One turn sends every row of this set to another row. A few are shown first. Where does it send the rows asked after them?
Rede: [-37  -1 -11  11   3  12 -29  -4  12 -28   3 -12 -27  10  -7]
putu: [-37   4  -8  11   5   7 -33  -4  11 -22   0 -15 -26  11  -6]
Tad: [-10  -4 -16 -18  -6   8 -14  17  -8  -8 -27  11  -7  20  20]
fub: [-33   4  -9  12   4  12 -30  -2  22 -22   4 -16 -28  14  -9]
Veliv: [  5 -13 -13 -10  -8  14 -26  15 -16  -6 -23 -13 -33   6   7]
suved: [ -4   7   9 -18  -5   2  -6  11  11  18 -27 -12 -19  29   2]
rom: [-34   4  -8  14   1   4 -29  -7   8 -22   8  -9 -21  11  -5]
Teso: [-21  -2 -18 -22   0   0  13   0  -1   3 -17 -11  -6  33   6]
muz: [  3  -4   4 -19 -15  16   2  21  23   2 -15  -3 -22  33   1]
bozek: [ -6 -17   0 -19 -12  11  -5  11 -11  -5 -29   7 -18  12   7]
moki: [  9 -14 -19  -1  -7  25  -8  -3  20 -17 -18   5 -28  16  20]
falo: [-27   8  -8  15   1   9 -31  -3  21 -20  10 -10 -24  15  -6]
buned: [-10  15   3  -5  -3  -1 -11   0  15   8 -11 -17 -19  40  28]
loduv: [  6 -18 -21 -13  -8  22   2   6   7  -7  -8 -26 -36  18  -9]
Giz: [-20   0  -5  -6   1  -5  -4 -17 -11   2 -21 -13 -16  22  25]
kifet: [ -1  12 -13 -13   5   3 -16  10  15  14 -32  -5 -11  28  11]
sof: [-13 -18 -14  -7  -9  11  -1  -9 -10 -20 -17   4 -19  14  27]
tam: [-16 -10  -7 -19 -13   4  -2  12 -21  -6  -3 -28 -26  26   5]
Lorof: [  5   1  -3 -13 -15  16 -19  30   7  -3  -3 -22 -33  33   8]
memot: [-18  -7   5 -22  -8  -1   7   3 -10   7 -23 -10 -14  25   2]
Kuvu: [-32   9  -7  15   3   4 -29  -8  14 -18   8 -13 -23  14  -6]
gipid: [-27   2 -11  15   0  12 -28  -5  20 -25  10  -7 -25  12  -8]
sulag: [  6 -19  -7 -17  -9  21   5   7  14  -3 -26   3 -24  15  -5]
seku: [  1 -11 -30 -15   3  17   4  -2  15  -1 -30   0 -14  16  -1]
ligi: [  4   2 -10  -3  -6  17   0  -1  36  -3  -6 -12 -26  37  16]
Fera: [-29   0 -11  15   1   9 -30  -7  11 -25   6  -5 -24   7  -6]
supu: [  1   4  -7 -11   1   4 -15   4  -1  15 -19 -35 -32  21  -3]
Zemok: [-38   6  -6  11   3   8 -31   0  16 -22   5 -16 -26  16  -6]
Pesud: [ -6  -1 -17 -20 -11  16   2  22  20  -8  -8   1 -10  40  12]
rubiz: [-32   1 -10  12   2  14 -33   1  19 -27   3 -11 -28  11  -6]

Tad moves to seku
suved moves to memot
And these:
gipid moves to falo
putu moves to Rede
loduv moves to Lorof
buned moves to Giz

One turn sends every row of this set to another row. A few are shown first. Where does it send the rows asked after them?
gizod: [ -4  -1   3 -21  -1  14   0  20  28  -6   5  -7 -14   6 -11   3  -9  -2
 -19  -8   2  29   3  -3  17  -2  -4   7  -6]
zete: [ 17  -8  -9  -1 -19   4  22   5  33  10  -3   0 -21   8 -13  -7  -8  -5
   0  -6  -6  -3   6   0  -3 -26  18  33 -12]
Ziz: [ 22 -14   1  -6   3  17  -8  16  17   3  -1   0 -11   7 -19 -14  17  -9
   0   3  -1 -26  26   6  12  25 -10   9 -16]
pib: [  6   0  -4 -16  -2   4   2  21  32   3   2 -12 -20   8   3   9  -1  -1
 -13  -1 -13  30   0   6  22 -12   2   2  -2]
sadok: [  2 -11   6  -8 -12  -8 -11  -2   5  -8   0 -10  -4  27 -15  -4  17 -16
  10 -21 -14 -26  -5  13   4 -18   8 -12  -6]
vusub: [ 17   4  -6   7  10   3  15  26  14  -6 -18  -9  -7   7  19 -18  13  -9
  -3 -21 -14 -22  28  18  16 -14  23  -9  20]
kesub: [  0   3  12  -5   3  23 -11  12  -7 -15 -14 -10   6   5  -7 -27  20   1
 -12 -19 -30 -16  35  20   7   0  12   4  17]
raf: [  3 -31 -16   5  10   4  22  12   8   2  12  -4 -27 -13 -31 -16  -8   0
 -11   2 -19 -18   8  -2   6   3  -5  21   6]
pepov: [ 25 -21  -8  -4  -9   3   9  -4  26  16   9  -6 -11  17 -24 -15  11  10
  -5  -1 -24  -8  11  13   1 -20  -1  21 -10]
Vigin: [ -3  -8   8   3   5  20 -13   7 -11 -26 -15 -13   0   1 -13 -24  13   8
 -10 -18 -27 -10  27  19  13   8  15  12  16]
Nutav: [-13 -13  -8 -16   1  20  14  17  -2 -18 -12 -23 -20  -6 -11 -17 -17  -1
 -18  19 -22   1   4  -4  -8  10   2   7  -1]
Fufe: [ 15   1  -7   8  14  -7  16  17  10  -9 -15  -6 -11   4  14  -9   9  -1
  -3 -13 -20 -16  23  24  25 -13  31 -11  23]
Duluk: [  9   5  -7   9  13  -9  13  17  21 -11 -14   5 -15   9  11  -7  12 -10
  -6 -21 -20 -19  27  13  11 -13  25 -20  21]
pobo: [  4  14   7 -21 -12  12  11  17  14  10 -11  10 -10  -9 -17  -5   2 -25
  -3  11   5 -13  31   3  13   5  15  13 -17]
Daz: [ -9   6  15  -2   7   1   9  18   4 -24  -8  -9  11  15 -21 -20   5 -23
   2 -20  -5  -8  24 -21   6 -14  18  -5  15]
rori: [ -1 -11 -12 -15  10   1  29  24   7  -9  -6 -26 -17   3  -3 -11 -16  -9
  -8  25 -17  -2  -1 -13   1  -6   6  -8   3]
Zek: [ -9  -5   1   7  -3  18 -12  11   1 -21 -24 -10  -6   1 -12 -27  21  -1
 -12 -25 -31  -6  35  18   1   1  12   8  14]
musu: [ -1  13  19  -4   8  13   7  21   2 -24  -9  -4   7  14  -3 -16  -2 -22
   2 -22  -3 -18  20 -16   6  -8  25   4  18]
Laga: [  2 -15 -18 -13  12   7  17  15   7  -8  -6 -16 -28  -2   3  -9 -10   6
 -21  22 -33  -9   5  11  -2   8   2 -11   4]
guto: [-11  -3  -2  -9 -31  -1  -1   4   4  -2 -21 -15  -8   6 -12 -13  14 -19
   4 -24  -6 -12   6  24   6 -27  17   2 -12]
genaf: [ -5   6  15  -3  11   4  15  19  -2 -27  -8  -9   8   9 -14 -17  -8 -16
   2 -16   6 -11  17 -14  18 -10  27   3  17]
dat: [ -6  -8  -2  -7 -15   1  -3   0  13 -12 -10   7 -19  10  -9  -7   2 -13
  -5 -36   5 -32   4  23   1  -6   9  -9 -11]
Vor: [ -8 -13 -10  -6   1   0  31  10   3   8   7   1 -23 -22 -32 -10 -13  -8
 -13  11 -22  -8  12  -1   7 -11   9  23   6]
Nanef: [  9  -8   5 -14 -10  13   9  -9  23   2  12  16 -14  12 -31  -7 -11   4
 -13  -7 -10 -13  11   0  -8  -7   6  27 -12]
zeged: [ 26   0  -1  -1  -8   5  -4  21  18  12 -11  -8 -17   8   1   3  21 -23
  17  18 -23 -13  15   2  13   1  16  17  -8]
gifaz: [  6 -22 -13   7   5  -4  19  12   6   5  10  -6 -29  -9 -21  -3  -5  -8
   0  13 -37 -11   0  -7   5  -9  10  26  12]
Siro: [  6 -11  -1 -15   2  15 -13  15  27  -4   7 -12 -19  11  -6   3   3   9
 -18  -6 -18  25   1   9  17   3 -10   6  -4]

genaf moves to Fufe
musu moves to vusub
And these:
pobo moves to zeged
raf moves to Vor
gizod moves to pib
Laga moves to Nutav
Duluk moves to Zek
pepov moves to Nanef
dat moves to guto

One turn sends every row of this set to another row. A few are shown first. Where does it send the rows asked after them?
paru: [  9  22  -3 -13  -1 -11  11  27  26 -10  -4   5   6   6   0 -14 -16   5
   9  -5 -15 -13   2]
noni: [ -8  -2  11 -15  -2 -22 -13   3   9  25  -6  -2   1  -2 -16  -3 -19   6
  -1  -8   7 -25  -8]
rad: [ 25  -1  -1 -22 -10   0  12  22   0  16  -1  19   6   8   2   2  14 -18
  -3  11   3  -4  -3]
Gif: [ -3  13  17 -11 -20  -8   4  23   6  -9   9  17  -4  -5   9  11 -10 -12
  -1  12 -23  14  -3]
luta: [-20  14  15 -13 -10  -6   3  16   5  -1  13  12  -5   6  32  14 -11 -11
   5   3  -6  14   5]
guton: [ -5  -5  -3  12  -2 -19  -2   3 -11  -7  -7 -30  -6  13  17 -27 -10 -12
   2  -4 -26 -17   1]
gaz: [  1 -26  -8  -6 -17 -16 -20   1 -26  12   5 -10  -7   9   5 -16  -8 -12
  11  -7 -14   7   2]
riv: [ 13  38 -16   1  -7   0  -6  17  -1  27   3  -1  -2   8  -7   6 -17 -12
 -12 -13  -1 -18   1]
vilek: [ 10  17  -7 -14  -2   0   3   5 -11   4   8   9   9  25  -9  20  -8  17
 -16 -17   2  -2  -5]
pize: [  2  -8   0   1 -12 -30 -10  15   3  10   8 -25 -12   6   4  31   2  -7
 -15  -6 -26  -5   2]
ran: [  9  12  20 -12 -26  -2 -13   5 -18   8  12  -3   3 -18  10   6   4 -12
   8   9  -4  -6  -6]
tatu: [  5   3  24  -7  -1 -23  -4  10 -10  18  20   0   1   8 -13  -5  -3  -1
  -5  -6  11 -32   1]
patis: [ 17  -2 -12   4 -12 -15  -8  10  -2  -1   3 -26   3  -1  22  31   7 -12
  -4   3 -16  -3   2]
vubes: [  2  -7   5   2  -4 -25 -10  11  -4   9   2 -28  -5  10  15  37  -7  -8
  -5  -4 -18  -9   6]
Pim: [ -4  -8  -2   0  13 -12  12  10  -4   6 -15  17   2  21  16 -30  -4  -8
 -21  -8  -4 -11   5]
vov: [  7  16 -11 -13  -3  -1   1   4  -6   5   7  10   9  21 -10  20  -9  18
 -18 -17   0  -1  -8]
nore: [ -2  10 -24 -27  -5  16 -15   9  -4   6  -3  -4 -22   2   3  -6  11 -15
  -4  -9  -7   0  -6]
Zag: [ 11   2  -8   9 -12 -26 -12  21   5  -9  17 -19  -4  -1  10  26 -10  -6
  -1  -4 -24   0   8]
redi: [  6   9   1  -8  -2  -5  -9  15  -7 -40  13  15 -11   8 -12   2 -13 -12
  -5  -8 -14  -5   2]
Rike: [ -4  -5  -5   7  -8 -21  -1   7  -8  -6  -4 -28 -10  13  11 -30  -5 -12
  -1  -7 -31 -15   0]
sel: [ 10   0 -12   0  -1 -12  -7   8  -5   7 -13   7   5  -1   1 -45  -7  -2
  -7 -14  -6 -16   3]
Renas: [ -6 -21  -8   0  -3 -15   7  13  -8  -7  -9   3  -7  25  23  -7 -13 -26
   0   3 -23  13   5]
sisip: [ 14  13 -10  -7   5  22 -11   4 -26  -9   5  -3  -8   1   8   2   5 -22
  -4   7   1 -10  -5]
lat: [ -2  22  -3   5   9 -13  12  18  17 -13  21   5   5  10  18 -13 -11   3
  -1  -2   6 -16   6]
Kom: [-15   7  12  -8  11  -6 -13   1 -15  -1  -9  -7 -18  14   7   8 -12 -31
 -10 -10   6 -32   4]
sanuk: [ 10  39 -16   2  -6  -1  -6  17  -2  28   7  -2  -4  11  -3   5 -15 -13
 -12 -14   3 -19   3]
tirad: [  5 -26  -6   3 -14 -16 -20  -1 -31   7   9  -9  -4   7   4 -14  -9 -14
   7   0 -12   5   0]
Mozi: [-14  22  35  -5  -8 -13   5   5  -3  -3   3 -16  -1   1  23   4  -3  -6
  -3   1 -12 -24  -3]
vub: [-21  19  22 -11 -18 -18   0   9  14   1  -4 -13 -10  -8   7  -3   0  -2
 -10  -1 -24 -15 -13]
bor: [  0 -13  -9  -3   6 -12  -9  12 -11  17  -2  27   1  10   0 -30 -18  -3
  -9 -12   0   3   7]
fem: [  9  -3 -17  -7 -17 -18  -9  14   5   7   5 -27  -7   3  22  26  13  -9
  -4  -6 -18   2   4]
Rel: [-18   8  -8 -22   5  -3 -14   8   1 -25   4   8 -15  17  10   2 -18  -5
   6 -23  -1   0  10]
rut: [  4   3  -9  -2  -9 -24 -13  20   7  -1  13 -24  -6   8  21  27 -11  -4
   7 -13 -20   2  15]
Pumu: [  8  -8   0  -2   9 -11  13  14  -5   2 -22  19   5  17   3 -30  -5  -9
 -20  -5 -14 -12   2]
Navek: [ 13 -11   2  -2   6 -10  -5  17 -21  11   0  27   4  13  -3 -28 -16  -7
  -6  -8  -3  -2  11]
zeze: [ 12   2  -6   3   4 -10  -4   7 -15   6  -4   6   7   6  11 -44  -4  -4
  -5 -14   2 -21   9]
bilen: [ -8   5   7 -14  -7 -13 -12  12  -2  -2  -8  -2 -29   6 -20  -1   0 -30
 -21 -11 -15 -25  -6]
vibo: [  6  20 -10  -7 -20 -22   4   5  11  -4  -9  13   8  15   3  15  -7 -16
 -20 -24  11 -24   2]
mag: [ -2 -21  -7   4  -7 -18   8  15  -9 -11  -2   5  -8  23  16  -8  -8 -27
  -6   6 -26  13   3]
mavi: [ 11  21  -7  -7 -20 -21   4   6   8  -6 -11  13   9  16   0  15  -7 -18
 -18 -24   9 -25   2]
zulaf: [-13   9   7 -21 -27  -6 -18   0  -2  19  10  -4  -6 -16  17   1   5  -5
   6  -1   1   2  -7]
suk: [ -1  -4 -15 -11   0   0   4   6   9  21  -2  17   6   2  17   5   3 -12
  -9  12  20   1  -9]

Pim moves to zeze
fem moves to rut
vilek moves to mavi
And these:
suk moves to lat
Gif moves to vub
redi moves to bilen
Renas moves to guton

One turn sends every row of this set to another row. A few are shown first. Where does it send the rows asked after them?
sopet: [ -1   9  -1  -1  -6 -17 -23  -2 -19 -45 -20  18 -20   8   1  32  -5   9
  15   4]
nen: [ -4  -5 -19   6  -9   8   0   6 -11 -26   5  -4 -22  -3  -6   6 -36  43
  14  -3]
lim: [-11  -5  11 -28 -10 -15 -10   1  29  -9  15  -8 -29   3   2  26 -17  17
  21  -2]
Ruv: [ -7 -10  12 -20 -26 -17 -16   7  33 -14   3  -7 -30  -1  14  32 -13  21
   6  -3]
Tav: [ -4  -3  11  17  -2  14 -11   8  -3 -31 -20  -1 -32  12  10  -2 -28  31
  21  -3]
Vip: [ -7 -20  -9  21   7 -10  -2  -6 -22 -29   5   5 -14   7  -5   3  -8  28
  19   6]
Ladul: [ 11   0  -5  17 -13 -10 -17   6 -19 -37 -14   4 -47   4   2  11   7  17
  -1   3]
sefo: [-10 -12   6 -15 -17  -3 -11   4  29  -3  14 -17 -34   2   1  19  -4  27
   6  -6]
tasun: [ 17 -18 -32  -4 -11 -25   5  -7 -23 -26   0   6 -31   3   7  20 -21  16
  22  -6]
vate: [  8 -24  17   5  -5 -25  -4   0  22   5   9  -4 -37  -9  10  20 -18  11
  16  -3]
taden: [  4  -9   1  -1 -25   1 -22  10  -2 -32 -32  13 -30  -8  16   9 -36  13
  13  -4]
muvo: [ 21   8 -21   2 -19 -24  -5   0 -19 -40  -3  -4 -32  -3   2  30  -9  21
  19  -4]
Luzu: [ 11 -17   0  29  -4 -13 -16   9 -10 -32 -20  12 -41  15  20  13  -7  28
  11   3]
Sugo: [  8 -15  -7   2  -8 -21 -25   0 -14 -31 -26  27 -16   3  13  28 -19   6
  29   0]
Mibi: [ -9 -24   2  -5  -9 -13  -1  -7  15  -2  -2  -1 -24  17  15  45 -13  26
  -7 -10]
Bokof: [  2   6  -1  10   3 -12  -9  -5 -22 -36   3  -2 -22  -1 -13   7   1  12
  28   4]
kofev: [-11 -27   9  -8   3 -11 -13  -5  14  11   2  11 -32   6   0  26 -11   7
   0  -3]
lado: [ -4 -19  19   5  -6 -25   1  -8  22  -9   2 -10 -10   3  15  39 -20  23
  19  -5]
vok: [-19  -9  23 -17 -12  -5 -14   1  30 -14   1  -9 -28  13  11  20  -6  18
   7  -2]
vidi: [ -2  -2 -16 -22 -11  -9  -3  -1 -13 -32  -8  13 -28  -1   4  15 -50  15
  18  -1]

sefo moves to vok
Bokof moves to Ladul
And these:
Mibi moves to lado
Tav moves to taden
Sugo moves to tasun

One turn sends every row of this set to another row. A few are shown first. Where does it send the rows asked after them?
sugeb: [ -2   0   4 -11  -6  14   7 -22   2   9   7   6  -5   8   5 -12  14 -24
   3  -8 -38  -2 -12   0  11 -15  -7  16 -14]
Puvi: [  5   2  -5   2 -15  27 -23 -28   1  20   9   4  -5   3   5  -9  -8 -10
   1   7  24   9 -13  -5  15  -6   5  -5   3]
bedem: [  4   0  -3  -9 -17   3   7  42   2  10   4   8   3   4  -4 -10  -6 -10
  -6  -5  15   2   2 -11   4 -24  -5  15   1]
mov: [ -1  -4   3  -4  -4   6  36  23  -1  14   9   6   1   0  -1  -2 -20  25
  17   0 -10  -7  -4 -13  22  -8  -5   9  -1]
diliv: [ -1   0   4 -12 -12  12   5 -25   3  12   7   6  -6   9   0 -12  13 -24
   3 -10 -35  -5 -12   1  10 -15  -8  15 -13]
Levu: [ 16   8  19   4  21  -2 -22  -3   4  15   8   4 -13  11  12 -16  19  13
   9  18  -6   0 -20  -2  -8  -5  -8   6  24]
mubig: [ 14   8   4   0  18  -7 -12   5  -2  21   4   7  -9   7  17 -26  22   3
  13  18 -12  23 -16  -9 -14   2  -1  13  17]
Dozut: [  0  -5  -1  -6  -9   3  37  22  -2  17   9   7   1   0  -3  -3 -20  23
  19  -2  -9  -4  -3 -13  20  -6  -4   9  -2]
Fil: [  1   4  -9   7  -1  31 -17 -18  -3  16   6   3  -1  -1  18 -14  -4 -14
   1  14  14  25 -12 -11  15  -5   8   0  -2]
punad: [  0   0   8 -11  -9  14   3 -26   4   9   8   6  -7  10   0  -9  13 -20
   2 -10 -34 -10 -13   3  12 -17 -10  13 -11]
tis: [ -8  -1 -14 -11  -3 -27   7  14   1  15   3   4   1  -4   3  -3 -12  15
  10  -7   8   7  -7  -4 -13  32  -2   0   7]
nopak: [  4   2   8  -3  -7   9   2  42   6   2   6   5   2   5  -1  -4  -6  -3
  -8  -1  16  -8  -1  -8   9 -29  -9  11   4]
Noz: [ 18   4  -3 -10  -7 -18 -14  -4  -2  33   5  10 -13  10   0 -26  18   1
  16   7  -3  16 -15  -6 -21   6  -1  11  18]
murer: [  3   2   2  -4  -6   8   7  46   3   5   4   6   4   3   3  -8  -4  -8
  -7   0  12   2   0 -11   7 -27  -6  15   1]
limuz: [ -2   3  11   7   4 -17  -8 -33   3   2   5   0   9   3   6  -6 -16 -17
  -8   8 -12 -10 -26   8  -1  16  -4  24  16]
Vovag: [  3   4   0   8  -1  33 -22 -23   1  13   8   2  -3   2  14  -8  -6  -8
  -1  13  19  11 -14  -7  19  -8   4  -4   3]
Takad: [  5   0   3  -8 -18   4   2  38   5   8   6   7   1   5  -8  -5  -7  -6
  -7  -6  19  -9   0  -7   6 -27  -9  11   4]
fige: [ -4   4   8   9  11 -15  -4 -28   1   1   3   0  11   1  14  -9 -14 -19
  -8  12 -17  -1 -25   5  -1  17  -2  28  14]
podad: [ -6  -1  -1  -7   0 -22  -2   6   6   9   6   1  -2   0  -1   6 -15  24
   7  -8  14 -14 -10   2  -8  27  -9  -8  13]
givu: [  3   1 -14   0 -16  25 -17 -23  -3  23   7   6  -3   0   9 -15  -6 -16
   4   8  20  23 -11 -10  11  -2   9   0  -1]
Gabo: [ -1   2   4   2  -6 -22  -5 -33   0   8   4   2   9   3   2 -10 -16 -21
  -6   4 -11  -4 -23   7  -5  20  -1  26  14]
terur: [ -3   3   2   4   2 -20  -2 -28  -1   6   3   3  12   1  10 -14 -14 -24
  -5   8 -17   5 -23   3  -5  20   1  30  12]
kelev: [-11   2  -8  -2  19 -18   8  21   1   5   2   1   5  -6  18  -3  -9  17
   8   3   0  12  -8  -7  -8  30  -3   1   5]
beku: [ -1   1   8  -9  -3  16   5 -23   4   7   8   5  -6   9   5 -10  14 -21
   1  -7 -37  -7 -13   2  13 -17  -9  14 -12]
zun: [  0  -5   5  -5  -7   5  33  20   0  14  10   6   0   1  -4   0 -21  27
  17  -2  -7 -12  -5 -11  22  -8  -6   7   1]
sidag: [ 19   5  12  -6  -3 -13 -25 -12   4  26   9   7 -17  14  -5 -16  15  11
  12   6   4  -7 -18   1 -14  -1  -8   3  25]
dav: [  0  -6   1  -7 -13   3  34  20  -1  17  10   7   0   1  -7  -1 -21  25
  18  -4  -6 -10  -4 -12  20  -7  -5   8   0]
Rapug: [ -9   2   5   2  22 -14  -1  14   7  -1   5  -2   1  -2  14   6 -11  26
   5   3   6  -9 -11  -1  -2  23  -9  -6  12]

dav moves to Dozut
nopak moves to Takad
sidag moves to Noz
And these:
Puvi moves to givu
podad moves to tis
terur moves to fige
sugeb moves to beku

